In the rows, 128 means zero.
Each named turn below is shown by a few rows before and after it. Which turns, in which order, take the first row of each later pair to the second? The first pair is answered.
turn Y:
[112 150 165  89 134 134 124 108 139 151 113 128 184 142 138 157 144] |-> [124 116 135 112  68 141 104 179 124 127 114 137 165 152 148 134 132]
[120 140  83 148 118 141 129 132 111 127 123 143 137 120 121 119 109] |-> [107 139  89 147 139 133 130 106 132 126 130 150 123 123 122 142 101]
[110 150 138 112 133 152 116 133 159 122 107 128 144 137 134 149 144] |-> [114 149 133 117 115 158 112 154 153 121 107 130 144 138 142 134 139]
turn F:
[130 126 144 124 147 137 144 100 131 150 134 116 147 133 138 128 150] |-> [137 101 138 135 110 141 132 123 153 130 138 111 131 138 152 131 140]
[129 129 160 154 121 137 120 107 142 108 149 126 129 141 161 141 136] |-> [128 116 120 162 108 137 117 135 108  93 151 138 112 139 151 119 126]
[138  80  95 144 116 110 118 143 100 125 145 123 101 132 121 107 126] |-> [135 117 120 124 164  99 135 102  90 159 139 124 129 129 109 110 144]
turn B:
[129 119 143 116 138 134 137 114 132 153 134 109 133 133 138 136 142] |-> [124 119 120 114 158 128 142 104 127 137 130 120 131 127 125 140 132]
[152 125 133 136 144 167 153 108 101 165  91 114 164 130 101 105 134] |-> [154 127 139 134 139 160 149 115 106 169  94 115 170 133 111 102 137]
[113 109 142 139 146 136 160 118  93 135 108  90 173 110 127 110 183] |-> [112 111 133 140 149 140 158 116  91 131 105  92 170 109 123 112 192]
turn L:
[133 132 125 131 105 128 111 156 134 115 128 134 130 123 133 127 117] |-> [128 146 137 120 118 126 114 156 125 123 124 142 124 128 134 124 116]
[113 146 158 112 109 142 131 140 167 129 140 104 147 115 142 126 107] |-> [116 152 167 105 114 132 127 143 164 141 134 111 146 121 144 129 106]
[129 155 119 130 131 135 131 125 105 137 111 130 144 127 111 117 138] |-> [120 156 110 135 135 132 130 110 114 119 116 134 128 121 105 141 127]
[136 183 168  87 138 126 114  94 150 171 122 152 158 110 132 161 133] |-> [131 139 121 124 105 149 134  83 195 124 132 129 145  97 131 185 110]
Pairs:
Between the rows of a pair lie 2 to 3 turns.
[119 140 103 126  84 162 155 108 158 151 121  96 185 115 127 130 154] |-> [109 151  94 119 126 146 161  78 112 157 116 109 171 112  95 132 154]
Y F F
[111 159 186 118 124 107 126 111 137 145 150 169 118 142 149 131 138] |-> [102 152 107 134 148 117 154  91  88 125 142 168 114 130 102 128 133]
L F F
[111 149 138 107 123 112 104 118 175  99 140 144 123 138 125 152 113] |-> [128 150 138 124 101 132 126 141 161 122 134 108 178 144 131 113 155]
L Y Y
[137  79 168 135 119 149 141 134 131 181 146  74 150 142 138 113 144] |-> [136  47 139 150 100 144 130 154 127 147 156  89 116 145 133 121 122]
Y Y F
[116 142 103 133 149 132 135  79 135  97 132 152 116 125 102 156 112] |-> [114 152 110 126 159 136 137  76 121 110 127 148 137 124  97 142 131]
Y Y Y
[148 141 151 131 128 142 136  76 152 141 158 134 113 118 133 167 134] |-> [146 157 131 127 148 135 144  69 106 141 156 147 114 118 106 153 145]
F F F
[117 150 125  96 177 117 132  95 123 104 136 155  73 104 132 160  99] |-> [132 149 121 119 164 149 185  69 132 133 131  90 154  98 135 139 141]
L F F
[124 131 122 125 154 111 130  94 130 139 124 118 144 134 106 138 117] |-> [125 119 100 130 145 114 124 115 106 132 122 120 133 133  95 126 110]
F F F
[126  73 105 140 120 118 132 121 118 133 146 106 113 138 124 138 123] |-> [132  86 150 125 116 116 125 129 123 158 147 101 130 149 140 130 137]
L F F
[140 116 166 122 134 125 135  97 127 159 143 111 151 127 140 120 135] |-> [125 107 153 125 130 115 121  97 145 126 147 139 107 127 144 147 105]
F L L
[138 130 132 111 129 127 107 156 124 155 117 142 111 125 139 152 137] |-> [135 121 106 117 131 128 126 156  99 147 107 127 123 118 123 137 143]
L L F
[132 163 163 112 132 131 138 126 126 165 115 117 172 132 132 111 158] |-> [132 103 102 138  88 125 109 175 112 109 124 142 107 132 133 110 111]
F Y F
[133 158 162  95 148 144 114 119 136 156 133 148 159 129 139 124 126] |-> [132 156 158  96 147 138  98 125 130 142 131 172 137 129 140 133 110]
Y L Y
[168 128 143 140 116 107 115 117  99 144 167 119 148 141 110  77 148] |-> [163 120 172 132 117  93  91 106 135 142 175 133 110 152 127 102 123]
F Y L
[121 112 133 139 126 118 157 113 129 158 131  97 153 124 119 113 144] |-> [123 112 169 121 118  97 123 133 131 161 129 118 124 139 137 121 136]
Y L F
[132 130 146 116 152 135 130  90 102 167 114 143 111 123  90 101 137] |-> [127 129 161 113 156 132 120  93 125 159 116 150  95 124 101 119 128]
Y L F
[127 161 150 153 119 119 110 110 144 153 132 145 136 127 127 153 106] |-> [130 156 143 153 109 115  95 138 126 147 132 155 123 134 129 135 103]
F L L
[138  69 138 134 159 101 126  86 129 152 146 115  99 150 150 134 141] |-> [147  75 115 140 153 102 127 119  80 159 142 124 107 152 126 104 151]
Y Y F
[137 146 150 129  90 151 127 149 199 101 141 132 145  97 158 141 134] |-> [122 141 157 108 133 119 113 113 192 106 145 156  88 104 141 171 113]
L F Y
